0: tensor([4, 5, 4, 5, 4, 6, 4, 6, 2, 8, 2, 4, 5])
1: tensor([3, 2, 3, 7, 6, 3, 6, 4, 3, 5, 4, 2, 3])
2: tensor([6, 4, 3, 5, 2, 4, 2, 5, 5, 3, 4, 5, 4])
3: tensor([3, 2, 3, 7, 7, 3, 5, 3, 2, 8, 6, 5, 3])
4: tensor([5, 6, 2, 4, 4, 6, 2, 5, 5, 6, 5, 5, 3])
5: tensor([3, 3, 6, 5, 2, 3, 7, 5, 2, 8, 4, 3, 6])
6: tensor([5, 6, 4, 5, 4, 5, 4, 5, 3, 1, 6, 2, 6])
7: tensor([4, 6, 5, 5, 4, 4, 5, 4, 7, 2, 7, 2, 7])
8: tensor([4, 3, 3, 5, 6, 5, 4, 3, 4, 1, 2, 8, 3])
9: tensor([4, 3, 3, 3, 6, 6, 6, 5, 4, 5, 5, 5, 3])
10: tensor([6, 6, 3, 5, 4, 5, 3, 4, 8, 6, 7, 7, 4])
11: tensor([4, 3, 6, 5, 7, 4, 6, 6, 4, 1, 6, 2, 7])
12: tensor([6, 2, 6, 5, 7, 5, 7, 2, 7, 6, 6, 4, 5])
13: tensor([4, 2, 4, 5, 6, 5, 6, 4, 7, 7, 4, 4, 4])
14: tensor([3, 8, 2, 1, 8, 3, 4, 7, 3, 1, 2, 9, 1])
15: tensor([4, 3, 4, 4, 7, 6, 7, 5, 8, 4, 2, 6, 4])
16: tensor([4, 3, 6, 4, 6, 3, 6, 5, 3, 8, 5, 2, 6])
17: tensor([4, 5, 3, 4, 0, 5, 2, 6, 5, 7, 5, 4, 3])
18: tensor([4, 5, 6, 5, 0, 8, 3, 2, 5, 1, 7, 2, 6])
19: tensor([6, 3, 3, 5, 2, 6, 3, 4, 4, 3, 3, 1, 3])
20: tensor([2, 3, 5, 5, 6, 4, 7, 3, 4, 8, 6, 3, 7])
21: tensor([2, 3, 5, 6, 5, 4, 7, 5, 4, 8, 4, 3, 5])
22: tensor([3, 3, 5, 5, 4, 5, 3, 6, 5, 6, 6, 3, 6])
23: tensor([7, 4, 3, 6, 1, 7, 2, 2, 6, 2, 6, 1, 6])
24: tensor([6, 4, 6, 5, 3, 4, 4, 3, 7, 7, 6, 6, 6])
25: tensor([3, 4, 3, 5, 7, 6, 4, 5, 4, 4, 5, 3, 3])
26: tensor([6, 3, 2, 6, 6, 5, 6, 3, 7, 5, 4, 7, 6])
27: tensor([1, 7, 8, 2, 5, 7, 7, 2, 2, 5, 5, 5, 6])
28: tensor([6, 6, 6, 5, 3, 5, 3, 6, 5, 5, 5, 3, 4])

tensor([6, 7, 4, 4, 1, 4, 2, 4, 4, 1, 4, 6, 5]) 2 6 28 4 19
tensor([7, 3, 3, 6, 1, 6, 2, 4, 5, 2, 4, 8, 6]) 2 8 26 23 10
tensor([4, 5, 7, 4, 2, 6, 6, 5, 4, 9, 6, 3, 6]) 5 16 22 21 20
tensor([5, 3, 3, 6, 6, 4, 3, 5, 7, 2, 4, 7, 3]) 8 2 26 15 25
tensor([4, 3, 5, 5, 6, 4, 6, 5, 3, 4, 1, 3, 4]) 1 25 21 9 0
tensor([4, 4, 6, 3, 7, 6, 6, 3, 3, 7, 1, 7, 6]) 0 9 15 13 27
tensor([4, 6, 4, 5, 3, 5, 3, 5, 6, 2, 2, 6, 5]) 2 8 28 4 6
tensor([3, 6, 6, 4, 4, 4, 6, 5, 2, 6, 5, 0, 6]) 16 5 21 20 22
tensor([7, 6, 5, 5, 4, 3, 4, 6, 5, 4, 1, 8, 5]) 2 28 8 26 24
tensor([2, 4, 6, 6, 7, 4, 6, 4, 1, 7, 5, 1, 6]) 16 20 21 1 5
tensor([6, 5, 4, 5, 1, 4, 6, 3, 5, 3, 2, 6, 4]) 2 19 8 28 26
tensor([6, 4, 3, 5, 6, 3, 3, 5, 2, 3, 7, 4, 3]) 25 6 2 9 4
